Here are some points:
[ 0 72 21 29 75 84 78 55 66  0 90 28 54 65 53 52 80 72 55 58 52  0 11 17
 86 79 66 49  2 77 44 23 35 15 70  0 70 67  7 68 17 77 35 83 46 51 87  0
 30 41 74  9 12 18 70 52 29 40  9 68 35]
[17 59 21 90  3  0 21  1 62  0 34  9  6  0  0 82 47  1  0 44 77 33 20 50
 12 30  6  0 40 34  6 18 75 29 18 35  0 44  0 43  9 40  0  6 58  7 37 19
 46  0 34 29 55 39 79 27  0 19  0 41 37]
[ 2 26  0 48  0  0  0  0 12  0 16  0  0  0  0 20  0  0  0  0 20  9  0  0
  0  0  0  0  2  3  0  0 37  0  0  0  0  0  0 11  0 16  0  0  6  0  2  0
  0  0  9  0 13  0  7  0  0  0  0 24  0]
[53  0 68  0 25 37  7 42  0 54  6 48 40 34 46  0  0 33 51 15  0 66 53 44
 12 53 25 43 38  0 60 36  0 62 17 42 30 14 84  0 43  0 70 26 15 61 21 60
 37 60  0 45 11 41  7 31 60 40 78  0 13]
[47  0 21  0  0  0  0  0  0 28  0  5  0  0  0  0  0  0  0  0  0 21 34 13
  0  0  0  9 26  0  0  7  0 16  0 27  0  0 17  0 15  0  0  0  0  0  0 20
  0  0  0 12 15  0  0 27  0  0 24  0  0]
[ 0 57 11 74  0  0 11  0 31  0 25  2  0  0  0 25  0  0  0 24 47 11  4 29
  1  8  0  0 26 25  4 10 70  0 28 12  0 18  0 26  0 26  0 10 23  0 29  0
 17  0 23  4 14  1 43  0  1  0  0 31  0]
[11 64 34 74 34 25 45 42 63  0 56 34 41  0  1 71 37 35  0 72 66 39 31 62
 42 26 21  0 49 47 54 31 66 16 28 17 65 48  0 68 29 42 18 32 66  7 51 14
 55  4 52 29 44 23 63 33 11 30  0 50 62]
[12 69 13 77  0  0  7  0 45  0 39 19  5  0  0 49 37  0  0 39 66 20 17 40
  6 36 13  0 17 35 15 25 57  0  0 27  0 42  0 44  0 31  0 30 47  0 36  0
 24  0 31  8 31  0 43  7  0  0  1 43  0]
[ 0 22  0 13 44 44 88 19 19  0 66  0 42 60 13 64 55 57 11 88  0 17  0  8
 46 53 80  0  3 35 45  0 54  0 71  0  0 58 12 27  0 84 11 29 41 36 41  0
  0 13 47 18  0 69 39  0 20 24 30 32 44]
[ 6 24  0 36  0  0  0  0 17  0 16  0  0  0  0 21  0  0  0  0 46  0 20  0
  0 27  0  0  0 12  0  7 26  0  0 23  0  0  0 16  0  7  0  0 48  0  3  0
  0  0  0  0  0  9 19 15  0  0  0 21 14]
[ 0 46  0  3  0 25 51 12 30  0 48  0  8 14  4 21 24 34  0  0  0  0  0  0
 38 25 20  0  0 25  0  0  0  0 34  0  0 14  0 23  0 45  0 21  0 30 45  0
  0  3 48  0  0  0 28  0  0  2  0 31  0]
[ 24  69  33 100   2  20  29  26  76   1  70  55  38   9   7  73  73   2
   0  37  97  59  37  74  31  45  33  13  51  53  24  54  81  20  34  55
  31  71   0  63  37  45  20  42  89   5  49  18  81   9  44  32  63  61
  95  57  34  34  21  61  48]
[29 78 48 97 17 26 62 27 65 14 91 55 59  7 17 77 86 30  2 77 78 50 39 88
 55 63 32 40 55 43 47 48 96 46 71 47 55 55 14 79  5 59  2 63 79 38 59 17
 87  8 46 46 53 70 87 55 14 50  2 68 74]
[25  0  7  0  0 11  2  0  0 41  0  9  0 26 12  0  0 18 36  9  0  8  2  0
  0  0  0 11 12  0  9  3  0 15  0  0  0 14 41  0 12  0 31  0  0 14  0 29
  0 55  0 40  0  0  0  0  0  9 26  0  0]
[ 2 45 14 61 11  6 21  0 48  0 28  4  0  0  0 25 56 14  0 34 38 19  1 46
 17  1  0  7 35 36 25 12 60 23 22 18  0 21  0 49  0 28  0 14 51  0 29  5
 60  0 36  5 31  0 33  8  0 10  0 45 35]
[ 0  4  0  0  0 20 19 22  9  0 26  0  0  0 26  0  0 32  0 37  0  0  0  0
 28  2 25  0  0 56  0  0  0  0  3  0 31 12  0 22  0 27  3  0  0  4  9  0
  0  0 46  0  0  0  0  0  0 14  0 33  0]
[41  0 28  0  0  0  0  0  0 40  0 20  0  0  0  0  0  0  0  0  0 25 30 11
  0  0  0 24  5  0  0 29  0 48  0 23  0  0 28  0 44  0 17  0  0  0  0 47
  0  0  0 21 15 11  0 18 10  0 26  0  0]
[ 4 34  0 50  0  0  0  0 36  0 11  0  0  0  0  6  0  0  0  0 53  1  0 18
  0  0  0  0  0 22  0  0 34  0  0  1  0  5  0  1  0  3  0  0 11  0  2  0
  0  0  6  0  0  0 18  0  0  0  0 26  0]
[ 0 24  4  0 62 71 33 28 49  0 24  7 57 68 42 19  0 70 16 80  5  0  1  9
 64 19 70  0  0 50 60  0 13  0 63  0 61  3 18 49  0 56 22 77  0 75 37  1
 36 43 57  0  0 49  2 16 27 28  0 32 82]
[ 0  0  0  0  0 12  6  0  0  0  0  0  0  0 36  0  0 39  0  0  0  0  0  0
 21  0  0  0  0 17  0  0  0  0  0  0  0  0  0  0  0  8  0  0  0  0  0  0
  0  0 41  0  0  0  0  0  0  0  0 18  0]
[ 0 17  0  0 21 16 31  0 29  0 12  0 13 10 18 41 11 20  0 15 30  0  0  0
 29 35 23  1  0 41  0  7  4  0 10  0 41  8  0 50  0 15  8 12 17 10 43  0
  0  0 46  0  0  0  0  4  0 32  0 37 28]
[20 65 29 77  3  8 39 11 45 11 19 34 30  0  5 55 77  3  0 45 65 44 18 43
 22 31 29  1 28 50 11 46 71 35 36 49  0 48  0 55 27 36  0 16 69  6 32  6
 66  0 44 16 45 40 69 21  0 11  0 57 57]
[ 0 15  0  0 59 15 38  0 26  0  0  7  9 25  0 31 14 35 17 72  6  0  0  0
 42  0 25  5  0 39 19  0 20  0 34  0 47 12  7 54  0 26  0 34  0  0 31  0
 17 26 33 11  0  0  0 24 19 25  0 36 51]
Here are 10 more points, each followed by its number:
[36  0 43  0  0 13  0 11  0 39  0 31  6 32 31  0  0  0 10  0  0 20 32  0
  5  0 12 28 22  0  0 18  0 30  0 24  0  0 34  0 10  0 21  0  0 27  0 36
  0 19  0 24 13  0  0 12 31 23 47  0  0] 0
[37  0 51  0 14 34  0 10  0 56  0 44 41 36 30  0  0 11 45  0  0 39 26  1
 14 12 31 50 33  0 41 38  0 22 29 26  6 20 61  0 27  0 46  0  0 37  0 55
 31 41  0 39  0 32  0 10 29 44 58  0 21] 1
[ 0 66 16 20 72 66 84 84 60  1 91 16 60 76 80 59 76 96 66 56 46  1 16 16
 79 74 80 34 12 99 54 10 49 27 95  0 77 98 16 67 48 80 51 97 16 75 70  0
 51 56 70 19 15 60 74 36 37 47  7 59 61] 2
[55  0 59  8 16  0  0  7  0 57  0 35 14 11 11  0  0  0 14  0 14 55 43 49
  0  0  0 46 47  0 24 55  0 36  5 41  2  0 46  0 44  0 46 11 22  1  0 53
 17 25  0 54 59 31  0 56 38 20 46  0 10] 3
[52  0 40 26 12  0  0  1  0 41  0 60 31 24  7  0  1  0  0  0  0 61 53 51
 13  0  0 28 56  0 18 38 15 30 23 37 16  0 35  0 38  0 13 29 15 10  0 50
 14  4  0 58 60 12  9 58 46 22 37  0 41] 4
[  0  27  10  26 101  28  63  38  72   0  21  47   3  26   0  62  94  12
  38  29  59   0   0  13  38  56   0  46   1  82  30  40  17   0  14   0
  78  81   0 107  42  32   0  41  65  31  73   0  48  51  53  31   0   0
   0  34  64  18   8  65  41] 5
[48  0 75  5 23 35  6 14  0 61 14 31 48 55 65  0  0 11 40  0  0 59 66 52
 25 48 34 75 47  0 55 43  0 59 61 38 21 30 55  0 34  1 59 21 32 83 14 75
 29 61  0 49 52 62 22 48 81 87 89  0 22] 6
[  0  76  34  23  60 102  77  85  69   2  90   7  73  64  81  62  62 100
  67  80  46   7  29  30  95  83  94  49   1  84  71  34  36  36  99  12
  85  63  23  67  33  68  71  93  43  86  84   7  71  60  77   4  36  70
  85  43  35  91  16  74  70] 7
[ 0  0  0  0  0  2  7 16 34  0  0  0  0  0  0 10  9 16  0  0  0  0  0  0
 19  0  0  0  0  0  0  0  3  0  0  0  0  0  0 28  0 25  0 10  0  0  0  0
  0  0 27  0  0  0  0  0  0  0  0 17  0] 8
[22  0  0  0  0 23  0  3  0 52  0  0 10 12  6  0  0  0 28  0  0 28 20  0
  0  3  0  3  0  0  2 14  0 27  0  2  0 15 44  0 12  0 35  0  0 10  0 31
  0 33  0 48  0  0  0  0  6  8 35  0  3] 9
Which of these numbered points is nearest to each point below by angle, seen from the average point of the first points? Its number follows each.
[  0   0   0  27  36  48  65  35  37   0  31  31  46  34   0  75 123  28
  29  52  25   0   0   0  11  89  23  17   0  36   0  63  31   0   0  15
   7  69   0  80  34  42  28  23  82   0  34   0  16  14  24  27   0   1
  25  10   3   0   0  34  72] > 5
[59  0 48  6 19 24  0  8  0 52  0 34 11 24 34  0  0  0 11  0  4 43 36 34
  0 19  0 45 41  0 41 34  4 50 18 51 45  0 49  0 83  0 35  7 17 36  0 60
 10 20  0 44 35 56  0 38 25  0 53  0  0] > 3
[18 73 23 84  5  2 38 14 62  0 44 19 38  0  0 64 61  9  0 54 74 48 13 68
 26 27 45  0 54 50 14 40 80 16 39 37 21 34  0 60  7 41  1 25 70  7 35  7
 48  5 58 17 56 49 74 31 24 29  0 65 65] > 7
[20  0  0  0  0  0  0  0  0 29  0  0  0  9  0  0  0  0 34  0  0  0  0  0
  0  0  0 23  0  0 23  0  0 17  0  0  0  0 38  0  6  0 15  0  0  0  0 15
  0 26  0 16  0  0  0  0  0  0 24  0  0] > 9
[15 42 16 83 20 10 53 18 53  0 50 23 40 16 16 75 64 13  2 68 78 44 30 49
 36 46 32 10 40 45 15 40 80 26 30 34 34 64  0 69 21 43  6  7 64  0 46  4
 52  0 40 25 38 42 84 22  9 38  0 45 67] > 7
[24  0  0  0 18 24  0  8  0 41  0  0  0 23 11  0  7 11 57  0  0  1  2  0
  0  0  0  5  8  0  6  0  0 23  0  3  0  4 48  0 23  0 12  0  0  5  0 27
 11 35  0 38  0  0  0  0  0  0 16  0  0] > 9
[ 54  14  73   9  84  90  32  83   0  76  31  77 100  74 102  36  43  52
  98  71   1  74  73  59  36  59  77  91  62  35  91  58   0  69  65  68
  86  33  85  10  78  16  86  43  42  94  47  84  77  87  19  73  72  56
  37  62  92  85  89  20  60] > 6
[26  0 19  0  0 24  0 28  0 43  0  1  0 16  2  0  2 10 47  0  0 14 18  0
  0  0  1  6 19  0 25  3  0 15  0  6  8  5 60  0 15  0 15  0  0  0  0 32
  0 46  0 29  0  0  0  0 24  9 31  0  6] > 9
[58 12 73 34 40 35  0 63  1 68 43 80 78 55 57  1 15 12 67 31 23 75 83 63
 40 47  6 75 52 13 81 89 17 86 43 77 55 16 73 12 49 11 86 41 67 34  8 80
 76 59  0 55 94 66 53 66 63 67 68  0 56] > 6
[ 0 50  0  0 40 42 57 40 53  0 46  0 24 39 42 33 50 51 21 35 13  0  0  0
 35 43 32  0  0 62 29  0 23  0 54  0 41 56  2 55 10 47 17 38 21 30 41  0
  0  6 46  0  4  0 34  9  4  0  0 50 24] > 2
[13 62 34 67  0  0 41  1 66  0 39 25  0  3  0 53 25  0  0 27 71 36 29 51
 36 22 11  0 22 51 21 33 77 30 30 13  5 63  0 42  2 23  0 13 67  0 53  0
 28  2 29 23 17  0 56  7 31  9  4 47 25] > 5
[ 42   9  85   1  37  82  33  57   0  63  27  53  88  70  73   3  36  42
  73  50   3  47  67  42  45  58  66  63  53  25  81  61   0  75  51  37
  51  62  67  17  68   3  88  34  51  67  22  71  89  87  18  35  25  73
  18  65  77 106  78   6  61] > 6
[60  0 45 13 17  0  0 22  0 50  0 46  0  0  0  0  0  0 19  0  0 34 45 48
  0  0  0 43 37  0  8 51  0 33  0 41  8  0 41  0 49  0 42  9  3  0  0 64
 23 19  0 58 62 10  0 33 49  0 45  0 18] > 3
[50  0 27  7  0  0  0  5  0 34  0 22  0  0  0  0  0  0  0  0  0 39 30  5
  0  0  0  8 37  0  0 34  0 23  0 45  0  0 26  0 33  0  0  0  0  0  0 30
  0  0  0 26 12 11  0  8 20  0 37  0  0] > 0
[32  0 23  0  0 16  1  0  0 46  0 23 18 37 24  0  0  5 44  0  0 28 29  0
 14  7 17 22  0  0 13 12  0 40  0 30  0  0 57  0 12  0 31  0  0 48  0 43
  0 30  0 26  0 27  0  0 23 31 50  0  0] > 0
[ 0 55 12 29 56 54 45 21 40  0 23  8 45 67 18 68 17 34 19 49 39  0  6 36
 61 48 67 56  0 47  2 16 35  0 46  0 39 37  3 71  0 45 18 45 60 53 79  2
 45 38 49  0  8 36 50 20 46 89 18 54 40] > 7
[ 0 49 21  0 71 42 73 50 47  0 42 18  8 55 41 70 25 74 31 51 25  0  0 16
 72 37 61 15 18 52 58  0 44  0 82  0 80 58  0 42 18 70  8 89  4 63 43  0
  0 46 64 17  0 47 25 46 30 14  6 41 62] > 2
[14  0 18  0 18 26  0  0  0 45  0  7  6 17 17  0  0  0 45  2  0 15  1  0
  0  5 11 27  1  0 14  0  0 12  0  3  0  0 54  0 10  0 26  0  0 37  0 40
  0 52  0 23  0  2  0  0  0 19 34  0  0] > 9
[43  0 77  0 61 39 21 44  0 59  0 42 92 70 55 30 39 36 77 35  0 44 42 22
 31 52 66 60 53  0 59 51  0 92 47 54 41 36 56  7 78  1 77 18 59 76 14 66
 25 55  0 65 35 65 20 57 63 59 68  0 57] > 6
[11  0  8  0  0  0  0  0  0 28  0  0  0 13  0  0  0  0 39  0  0  0  0  0
  0  0  0  0  2  0  0  0  0  8  0  0  0  0 39  0  5  0  1  0  0  0  0  5
  0 30  0  2  0  0  0  0  0  0 21  0  0] > 9
[28  0 35  0 34 47 29 24  0 42  0 30 16 27 37  1 18 34 49 37  0 10  7 11
  0  0 16  0 49  3 73 18  0 21  0  0 16 16 63  7 28  0 38 11  0 32  2 39
 47 51 16 63  0  2  0  0 20 18 45  0 33] > 1
[10 41 31 68  0  0 39  0 57  0 41 16 21  0  0 51 62  9  0 57 63 34 44 21
 20 53  0 27  8 36  7 56 57 11  0 29 14 55  0 58 13 37  2 13 85  8 56  0
 33  8 27 25 24 28 59 55 12 25 17 55 52] > 5
[10 66 27 83  0  0 21  0 40  0 52 28  3  0  0 41 33  0  0 18 63 29 21 31
 10 12  0  0 40 36  0 35 67  3 13 22  0 48  0 40  2 40  0  0 51  0 20  3
 44  0 37 13 17  0 35 19  0  9  0 47  7] > 5
[53  0 26  0  0  0  0  0  0 41  0  5  0  0  0  0  0  0  0  0  0  5 19 30
  0  0  0 33  9  0  0 27  0 22  0 38  0  0 21  0 50  0  0  0  0  0  0 33
  0  0  0 16 24  0  0 29 11  0 17  0  0] > 0
[ 0 32 14 25 30 74 43 89 46  0 58 34 84 27 78 31 56 72 22 86 43  0 23  0
 64 53 63 17  0 72 27 28 36 10 19  0 76 45 23 43 40 59 59 37 30 69 33  4
 79 21 70  0  0 52 47 38  0 66  0 68 55] > 7
[12 45 15 63  0  0 21 10 42  0 58 25 21  0  0 37 29  0  0 20 65 41  8 44
  8  6 10  0 24 36 24 16 62  7  4 39  2 11  0 41  0 38  0 43 47  0 27 10
 23  0 30 29 46  1 63  0  0  4  0 46  0] > 4
[ 7 44  0 58 13  0 22 13 51  0 26 17 22  0  0 48 33 17  0 43 47 27  0 41
 21  0  6  0 49 25 29  0 71  7 30 16 16 18  0 51  0 34  0 23 31 19 32  9
 28  0 41  0 26  2 29  7  0  0  0 56 36] > 5
[16  0  0  0  0  0  0  0  0 40  0  0  0  7  0  0  0  0  8  0  0  4  0  0
  0  0  0  0  0  0  0  0  0  6  0  0  0  0 31  0  0  0 20  0  0  0  0 12
  0 20  0  0  0  0  0  0  0  0 38  0  0] > 9
[ 0 14  0  0  8  7 22 13 36  0 15  0  0  2  0  0  6  7  0  0  0  0  0  0
 31  4  3  0  0 18  0  0  0  0  0  0  0  0  0 17  0 19  0  7  0  0 11  0
  0  0 42  0  0  0  2  0  0  0  0 32  0] > 8
[39  0 35  0 13 16  0  0  0 51  0 24 11 26 23  0  0  0 44  0  0 30 33 11
  0  5  8 30 19  0 31 29  0 42  3 17  0  0 49  0 27  0 30  0  0 31  0 50
  0 40  0 26 21 30  0 14 35 25 67  0  0] > 0
[31  0 39  0 26 30  8 40  0 50  0 32 25 30 35  0  4 13 36  9  0 31 28 11
  3 21 22 37 27  0 32 25  0 42  0 14 16 34 49  0 45  0 56  0  0 41  0 25
 32 43  0 62  0 22  0  0 43 18 44  0 11] > 1
[ 0 38  0 12 34 47 53 55 42  0 49  0  6 29 43 27 44 47 38 50 15  0  0  0
 30 34 40 17  0 57  9  0 20  0 27  0 24 40  0 42  0 48 14 51  0 37 54  0
  0 15 48  0  0  0 45  0 25 17  0 53  0] > 2
[34  0 38  0 55 43 16 21  0 53  0 51 18 46 42  0 43 42 65 42  0 28 19  0
 10 17 18 33 38  8 60 31  0 23  0 16 44 35 66  4 52  0 60  0  7 68  5 45
 43 55 29 50  3 31  0  0 27 28 48  3 30] > 1
[ 54  20  86  28  71  82  23  78   4  66  44  76  95  98  93  30  75  61
  92  66  13  84  96  54  67  97  60 111  88  31  92  85   0  91  89  77
 102  78  91  24  70  28  89  37  83 120  43  92  99 107  14  92  58  98
  40  73 102  95 107  15  88] > 6
[ 0 14  0  0  0 11 14  7 18  0 12  0  0  0 14  0  0 33 10  8  0  0  0  0
 13  0  0  0  0 25  0  0  0  0  0  0  8  0  0  1  0 25  0 14  0 10 15  0
  0  0 46  0  0  0  0  0  0  0  0 16  0] > 8
[15 72 14 68  0  0 17  0 48  0 42  6  0  0  0 41 25  0  0  0 63 34  1 62
  5 12  0  0 35 23  0 10 61  6  0 25  0 17  0 24  0 37  0 19 79  0 29  1
 18  0 30  3 19 23 53 10 11 24  0 40 28] > 4
[19 40 15 68  0  0 24  0 43  0 50 43  0  0  0 38 11  0  0 21 74 43  1 44
  0  0  0  0 33 25  1 14 70  0 22 24  8 13  0 29  0 30  0 10 39  0 27  0
 37  0 24 11 27 28 42  8  0  0  0 52 16] > 4
[  0  77  42  51  72  87  87 110  72  10 114  58  91  83  86  76  97  99
  91  82  58  14  17  51 102 116  98  63  10  87  93  36  61  50 108  27
  92  97  17  84  45  83  41 101  57 116  88  11  70  76  79  32  63  57
  87  68  53  71  27  88  64] > 7
[73  0 48 10 34  0  0 30  0 54  0 51  0  6 22  0  2  0 21 10  0 62 48 47
  0  0  0 38 78  0 41 28  0 82  1 60 11  0 58  0 59  0 30 12 18 15  0 60
 34 26  0 66 84 31  0 45 22  0 48  0 15] > 3
[64  0 35 20  0  0  0 17  1 43  0 35  3  0  2  0  0  0 22  0 13 39 55 36
  0  7  0 36 27  0 18 44  4 48  0 71  0  0 29  0 46  0 30  0 28  0  0 47
 16  0  0 38 55 38  6 53 29 12 30  0  3] > 3
[11 45 29 62  0  0 16  0 52  0 50 17  7  0  0 38 29  0  0 12 82 25 37 25
  0 35  0  0 21 34  0 37 57  8  0 24  0 33  0 40  0 23  0  0 63  0 39  0
 36  0 17 10 34 14 33  9  0  3  0 44 31] > 5
[12 62 31 70  0  0 13  0 49  0 51 19  0  0  0 38 49  0  0 20 73 44 33 57
  0  6  0  0 55 39 24 16 83  2 10 31 11 41  0 35  0 39  0  0 62  0 18  3
 38  0 34 15 42  9 62  0  0 13  0 39  4] > 4
[ 0 30  0  0 47 24 64 12 30  0 44  0  0 63 23 44 30 60 21 14  0  0  0  0
 54 49 63 11  0 51 40  0 22  0 71  0 31 31  5 26  0 60 19 63  0 33 40  0
  0 49 47  0  0 15 18 18 16  8  0 27 37] > 2
[ 0 54  0 18 56 64 67 67 58  0 74  5 34 37 82 43 65 65 58 45 42  0  1 18
 59 79 58 23  0 82 58  2 27  8 55  0 50 71  0 62 23 75 45 67 24 66 58  0
 36 35 67  0 16 11 74 22 18 38  0 60 13] > 2
[16 71  0 62  0 11  7 14 55  0 64  6 68  0  0 41 15  0  0 20 65 16 39 53
 27  5 24  0 14 30 14 46 49  0 17 22  0 10  0 40  0 35  5 29 51 11 36 10
 68  0 26  2 21 50 54 21 33 47  0 59 33] > 7
[65  0 66 50 41 15  0 59 15 54 13 89 46 10 44 16 57  0 35 32 43 63 70 65
 38 12 22 71 71  4 42 90 18 55 47 79 51 11 57  6 63  6 54 58 52 29  0 75
 29 22  0 75 97 53 28 99 51 29 50  3 59] > 4
[ 0 29  0  0 16 35 43 55 39  0 38  0  0 20 27 35 25 45 10 20 17  0  0  0
 41 27 26  5  0 46 28  0 24  0 12  0 29 62  0 34  0 43  0 53  1 26 41  0
  0  8 42  0  0  0 30  0  0 15  0 47  0] > 2
[59  0 30  0  0  0  0  0  0 34  0 29  0  0  0  0  0  0  0  0  0 46 18 13
  0  0  0  0 30  0  0  6  0 21  0 24  0  0 13  0 32  0  0  0  0  0  0 33
  0  0  0 18 33  0  0 17  0  0  8  0  0] > 0
[ 68  34 100  36  82  73  44  89  23  84  38 111  94  71  90  29  78  50
  94  42  32  96  98  73  71  78  72 113  88  16  81  88  21 106  76  83
  93  80  89  19  95  25 110  48  76  97  34  81  91  91  19  69  93  92
  47  95 100 127  94  18  81] > 6
[ 81  20 113  49  56  37  12  70  17  72  33 101  87  22  58  25  48  18
  41  44  44  78 105  86  57  35  38  80  91  14  73 103  28 100  69  83
  60  41  77   2 102   2  77  68  56  72   7  95  89  69   0  96  73  76
  53 106  88  88  85   0  75] > 6
[ 0 19  0  0 50 32 67 27 42  0 46 25  4 59 32 39 36 79  6 54 20  0  0 19
 82 36 62 21  0 30 67  0 34  0 85  0 69 49  2 30  0 71  2 52 12 49 36  0
  0 48 37  0  0 12 23 15 34  0  0 40 41] > 2
[ 0 24  0  0  0 32 19  0 35  0 24  0  0  3 11 27  0 32 15  0  0  0  0  0
 21  8 18  0  0 27  0  0  0  0  0  0  2  6  0  9  0 42  0  7  0  0 15  0
  0  0 32  0  0  0 32  0  0  0  0 19  0] > 8
[ 6 59  9 59  0  0 20  0 62  0 49 31 13  0  0 39 19  0  0  0 61 21 30 35
  3 27  1  0 17 46  0 10 36  0 23  9  8 43  0 25  0 25  3  0 66  0 32  0
 29  0 13  0  0  0 35 27 21  4 15 29 14] > 5
[46  0  3 10  0  0  0  0  0 29  0  9  0  0  0  0  0  0  0  0  0 23 28 20
  0  0  0 31 25  0  0 27  0 10  0 18 10  0 24  0 28  0  0  1  0  0  0 37
  2  0  0  0 29  0  0 52 24  0 15  0  0] > 0
[29 63 20 77  0  0 28  0 56  1 55 62 14  0  0 69 56  4  0 43 82 51 26 80
 20 29 11  0 64 50 24 24 81 15  7 39 16 37  0 50  0 41  0 24 88 14 51  5
 44  0 41 36 53 61 65 42 16  0  1 37 54] > 5
